In the rows, 128 means zero.
One turn sends every row of this set to another row. A few are shown first. Where does it send the rows asked after them?
j985: [130 119 100 125 115 108 132 120 133 148 140 139 112 123 134 134 141 121
 106  86 175 117 111]
j718: [143 146 125 125 134 124 112 120 146 125 132 125 120 131 126 127 123 133
 156  48 159 118 135]
j987: [139 131  88 128 118 127 126 122 132 136 132 129 119 125 133 145 144 130
 104  81 166 118 109]
j766: [135 129 105 135  88  87 135 116 149 149 136 144 105 128 133 120 131 137
 152 127 117 105 129]
j303: [146 141 125 125 132 121 114 124 141 127 132 130 119 126 127 123 122 134
 161  50 162 116 133]
j296: [136 133 127 116 138 112 135 127 154 127 135 127 110 135 126 128 114 122
 149  51 163 110 145]
j428: [159 132 148 137 170 138 108 106 141 115 138 118 117 147 106 143  99 128
 144 150 122 135 129]
j18: [127 118 175 127 144 130 136 148 104 131 131 142 135 123 142 147 129 124
 122 132 100 109 156]
j589: [143 133 123 122 142 110 133 131 154 132 136 126 110 135 125 133 114 120
 150  54 162 111 145]
j998: [100 125 143 132 108 118 121 125 135 131 134 128 120 137 114 120 132 130
 142 166 184 112 127]
j921: [149 146  83 141 100 111 131 123 153 134 125 124 112 136 129 146 132 145
 141 121 103 107 131]
j792: [130 130 173 131 143 142 122 142 102 127 127 138 141 124 141 149 135 131
 122 127  94 115 151]
j404: [130 132 108 143 123 140 124 148 131 116 122 112 126 138 109 150 127 140
 141 165 174 105 128]
j382: [159 106 149 128 160 126 127 118 121 111 137 136 112 132 111 125  88 131
 163 156 138 118 127]
j131: [118 151 110 127  91 101 131  99 168 138 131 124 106 146 132 130 136 135
 128 116 105 114 136]
j829: [129 117 166 107 143 136 128  92 122  92 131 132 115 135 117 107  91 139
 155 144 138 119 127]
j841: [123 126 177 124 136 140 127 140  97 122 126 141 140 120 144 141 133 134
 126 126  98 110 150]
j598: [141 149 154 131 150 112 118 120  91 138 145 116 115 141 121 160  89 117
 119 141 115 135 154]
j471: [121 129 103 120 115 115 132 111 142 142 138 131 113 131 134 138 143 121
  95  81 169 120 114]
j69: [101 141 122 120 110 148 132 128 136  96 115 104 127 144 114 139 127 145
 129 153 173 104 132]
j181: [128 127  94 117 108 126 132 116 125 127 129 133 119 120 137 134 140 135
 107  79 171 113 108]
j504: [130 135 160 110 159 145 126  89 145  91 130 111 114 155 112 132  95 131
 131 138 123 127 136]
j267: [147 137 147 127 137 118 122 128  65 124 138 128 121 122 126 144  84 133
 141 142 125 123 144]
j761: [124 140  97 117  80 112 145 110 144 115 119 131 111 130 138 121 127 153
 145 114 111  97 130]
j319: [124 162 156 113 137 134 120 106  85 109 132 108 123 141 126 151  89 134
 116 128 112 131 151]
j140: [116 139 169 106 128 111 134 109  78 119 140 127 115 132 130 131  82 126
 127 136 127 122 153]
j102: [118 125 178 122 143 135 136 140 109 125 129 136 135 128 143 148 130 124
 115 127  97 111 158]
j293: [104 145 138 141 122 127 109 121 155 135 134 109 122 153 108 143 139 125
 123 162 171 125 133]

j589 -> j718
j598 -> j319
j841 -> j18
Now these:
j985 -> j987
j998 -> j404
j382 -> j428
j761 -> j766

One turn sends every row of this set to another row. A few are shown first. Where does it send the rows asked after them?
j447: [134 132 149 118 139 102 119 135 132 100 100 179 121]
j2: [130 129 102 175 169 110 131 122 138  89 116 106 132]
j81: [150 136 150 130 117 129 139 128 148 113  96 151 116]
j635: [137 134 104 182 162 101 141 132 137  83 118 111 134]
j162: [143 133 146 103 188 109 121 131 140  84 104 123 146]
j740: [141 126 156 108 178  99 111 131 133  89 103 120 145]
j801: [134 139 160 139 126 112 137 121 146  87  85 109 150]
j777: [128 146 114 137 152 112 142 173 142 140  75 150 160]
j746: [128 165 107 152 166 105 127 180 133 140 107 140 143]
j361: [123 173  99 156 150  95 146 175 151 122  97 138 132]
j176: [131 136 127 136 155  84 151 121 108 120  98 110 164]
j119: [138 144 149  96 151 108 104 131 126  86 106 129 127]
j774: [141 152 128 118 175  61 147 125 135  97 102 146 142]
j759: [123 176  99 148 154 101 138 174 136 133 106 140 136]
j103: [131 154 111 165 170 102 129 184 147 132  99 136 144]
j163: [136 132 116 177 180  89 119 138 127  86 127 133 141]
j822: [145 167 123 161 144 115 114 118 142  98 131 141 111]
j302: [145 151 109 170 147 124 133 118 150  95 121 112 114]
j846: [120 109 132 114 174  88 131 135 122  93  98 161 141]
j697: [117 148 100 125 169 113 130 166 132  90  76 159 113]
j695: [141 121 158 129 166  97 132 126 147  86  91 102 152]
j238: [145 155 103 171 139 117 140 128 138  90 125 115 116]
j950: [146 120 127 149 128 124 126 141 116 123  87 100 143]
j665: [115 145 126 160 132 117 122 165 131 101  66 159 125]
j155: [144 152 123 162 168  98 105 137 121  95 139 151 129]
j324: [126 144 146 118 117 118 114 133 132  77  87 125 130]
j248: [133 155 107 119 201 115 156 147 137 114  93 143 130]
j915: [128 100 123 125 174 107 159 127 132 103  92 121 148]
j7: [144 133 161 129 170 105 141 120 151  92  96 107 160]
j619: [149 166 116 158 143 116 118 131 128  98 138 139 113]
j37: [164 128 128 139 131 126 106 158 147 101  84 130 108]
j965: [135 149 148 111 121 112 121 126 136  82  94 116 122]
j172: [131 151 151 175 140 121 143 146 134 132  77 143 149]
j274: [130 158 109 125 157 106 150 169 152 133  77 157 149]
j773: [132 141 137  95 155 117 105 138 128  75 100 134 127]
j58: [161 147 130 120 161  87 119 148 160  85  93 159 108]
j645: [130 144 111 137 150 114 140 178 151 132  70 151 151]
j348: [131 154 125 161 164  94 101 123 127  93 132 153 127]
j964: [128 159 106 168 160  96 141 181 159 122  92 135 138]
j885: [137 134 153 131 131 106 138 122 149  82  85  99 137]
j328: [123 132 112 170 180  91 112 126 125  87 122 131 141]
j666: [128 155 113 129 156 107 148 167 143 140  79 153 158]
j545: [132 151 107 130 154 110 145 176 156 127  72 155 145]
j843: [145 115 134 135 140 132 164 123 148 115  91 115 132]
j559: [141 158 138 149 182 120 163 135 138 139  93 133 152]

j155 -> j619
j328 -> j348
j740 -> j119
Now these:
j777 -> j666
j801 -> j7
j964 -> j103
j774 -> j58
j559 -> j248
j81 -> j843

One turn sends every row of this set to another row. A few are shown first. Where does it send the rows asked after them?
j983: [118 128  93 174 121 122 130 147 143 129 114 114 112 137 143 113 156 114
 116 120 138 122 164 178 143]
j360: [148 104 146 150 125 104 140 137 157 126 121 126 140 158 100 118 186 135
  93 145 146 120 139 144 125]
j295: [115 129  99 101 100 145 109 126 102 125 131 127 142 136 158 126 153 120
 144 128 110 104 130 142  99]
j241: [130 114 151  99 125 136  83 142 163 137 109 117 138 178 157 127 147 150
 123 136 124 103 136 129 112]
j278: [143  90 101 142 108 136  77 125 144 135 114 111 106 133 159 147 167 124
 130 150 128 109 142 157 125]
j747: [148 138 117 122 132 128 106 145 122 147 105 108 115 145 156 125 104 144
 128 106 149 124 101 151  98]
j244: [121  97 180 168 114 103 118 123 133 136 141 145 120 168 138 124 174 116
 121 149 141 114 119 138 131]
j743: [148 148 118 132  81 111 106 133 127 106 153 101 120 147 178 128 123 121
 114 129 133 127 152 135 129]
j918: [113 130 166 173 125 106 125 115 124 127 141 126 138 166 106 124 168 111
 116 142 141 113 134 123 129]
j8: [147 154 118 135 106 120 109 131 124 157 110 111 117 133 161 112 110 152
 137 104 152 124 115 152  98]
j358: [120 129  98 105 101 138 109 126 110 137 139 137 144 145 145 148 153 127
 165 137 113 110 129 154 105]
j872: [147 152 117 134 111 117 107 128 124 156 114 115 112 144 150 126 103 158
 151 113 153 130 111 150 104]
j815: [103 118  82 146 143 108 117 116 117 114 107 119 104 128 142 143 151 144
 138 158 152 143 136 137 139]
j400: [145 115 147 158 106  98 143 122 153 127 122 125 136 150 105 103 185 141
  98 147 148 121 148 136 126]
j498: [114 123 166 167 137 111 124 124 124 124 138 124 139 168 107 126 167 103
 106 138 138 110 128 125 126]
j728: [155  97 152 147 102 102 121 113 155 124 123 127 125 161 107 119 180 148
 113 163 143 121 137 126 127]
j462: [104 111  83 141 151 113 117 123 116 109 102 115 104 128 145 140 152 138
 126 155 149 141 131 137 136]
j100: [137 139 115 128  92  86 118 129 122 116 154 125 116 140 189 146 130 147
 134 146 153 148 137 141 133]
j121: [140  97 145 144 129  90 142 125 147 121 119 137 128 156 107 125 182 152
 108 164 155 136 127 132 130]
j60: [140 117 115 110 127 101 116 157 123 105 144 119 121 146 193 154 131 127
 106 137 146 141 120 148 125]
j405: [153 140 116 127 129 124 107 149 130 161 112 115 122 145 152 137 111 146
 136 106 151 124 105 166  97]
j989: [102 124  99 109 129 131 135 143 102 114 130 146 124 166 145 133 130 123
 159 131 115 128 121 155 124]
j306: [158 130 116 122 111 112 102 155 139 115 158 111 129 166 161 168 122 117
 124 134 133 129 139 157 130]
j663: [120  95 180 165 115 106 118 124 129 130 136 140 119 163 145 113 175 111
 109 145 139 111 119 132 128]
j581: [102 128 115 123 107 118 122 113 117 129 101 102 129 154 118 121 157 107
 122 123 156 149 125  91 118]
j618: [121 126  93 175 124 119 130 149 148 135 118 119 113 142 136 126 156 117
 126 124 138 125 164 185 146]
j511: [111 109 164 156 135  98 121 119 121 139 138 138 145 143 129 141 191 122
 110 152 154 116 113 129 114]
j556: [142 145 118 131 122 121 116 142 120 148 104 111 111 138 165 108 106 147
 127 101 152 128 107 153 101]
j945: [108 116 165 159 125  97 122 111 117 137 137 134 143 137 134 127 191 124
 108 150 155 115 117 122 114]
j466: [127 133 151 115  96 125  85 118 161 144 117 122 132 171 156 117 145 167
 144 143 129 109 150 120 118]
j499: [109 118 135 154  78 106 143 134 142 148 112 130 106 173 138  99 152 105
 137 110 154 154 139 136 142]
j407: [147 145 117 135 125 114 115 143 129 160 114 122 114 149 152 133 105 155
 149 111 155 133 107 165 106]
j547: [111 120 113 122 122 114 119 125 129 143 111 115 135 171  99 159 156 111
 143 133 159 154 119 111 123]
j475: [127 105 128 131  73 108 108 122 146 178 119 130 135 143 143 145 188 119
 145 129 161 140 125 136 111]
j289: [154  88 153 138 114 110 121 124 152 116 115 122 126 159 115 113 181 137
  93 157 138 117 131 124 122]
j374: [140 157 104 135 110  90 127 147 132 128 161 118 143 142 158 166 136 134
 129 133 153 143 147 162 129]
j456: [115  97 133 138 112 116 139 162 147 146 108 131 113 185 134 121 153  91
 123 107 150 151 123 150 138]
j240: [ 97 136 100 116 109 128 137 127  96 111 129 141 119 154 154 111 130 129
 159 130 116 128 130 142 124]
j609: [110 134 105 127  90 125 140 142 116 143 140 153 133 144 165 116 153 127
 160 120 119 118 140 178 118]
j802: [134 152 106 125 115 104 127 152 121 108 146 103 141 130 178 134 138 119
  92 118 148 133 143 147 119]
j366: [140  98 101 147  95 133  78 115 141 135 115 110 104 127 162 136 166 128
 132 150 129 109 147 151 125]
j605: [115 147 139 127 137 117 125 162 171 156 118 129 159 172 137 126 155 151
 124 118 141 115 155 164 121]
j80: [135 100 146 144 123  93 144 120 141 113 112 129 126 147 119 104 182 149
  94 157 153 132 129 122 126]
j426: [ 97 135 139 113 141  97 125 134 148 139 111 143 134 168 153 130 144 183
 147 149 154 140 132 131 127]
j836: [124  91 128 116  91 122 107 138 139 160 106 117 136 138 157 129 190 101
 109 116 155 131 116 130 103]
j770: [ 92 129 139 104 149 108 125 141 140 123  98 129 133 159 168 105 146 169
 115 137 150 133 127 119 120]
j502: [111 121 105 116 109 134 138 158 115 134 132 147 135 145 170 115 155 114
 140 113 115 113 130 180 113]
j211: [107 161 141 133 114 117 127 146 161 147 113 120 153 156 152  92 155 153
 114 112 141 113 164 146 118]

j475 -> j499
j802 -> j60
Now these:
j556 -> j747
j121 -> j728
j502 -> j989
j983 -> j462
j466 -> j211
j945 -> j663

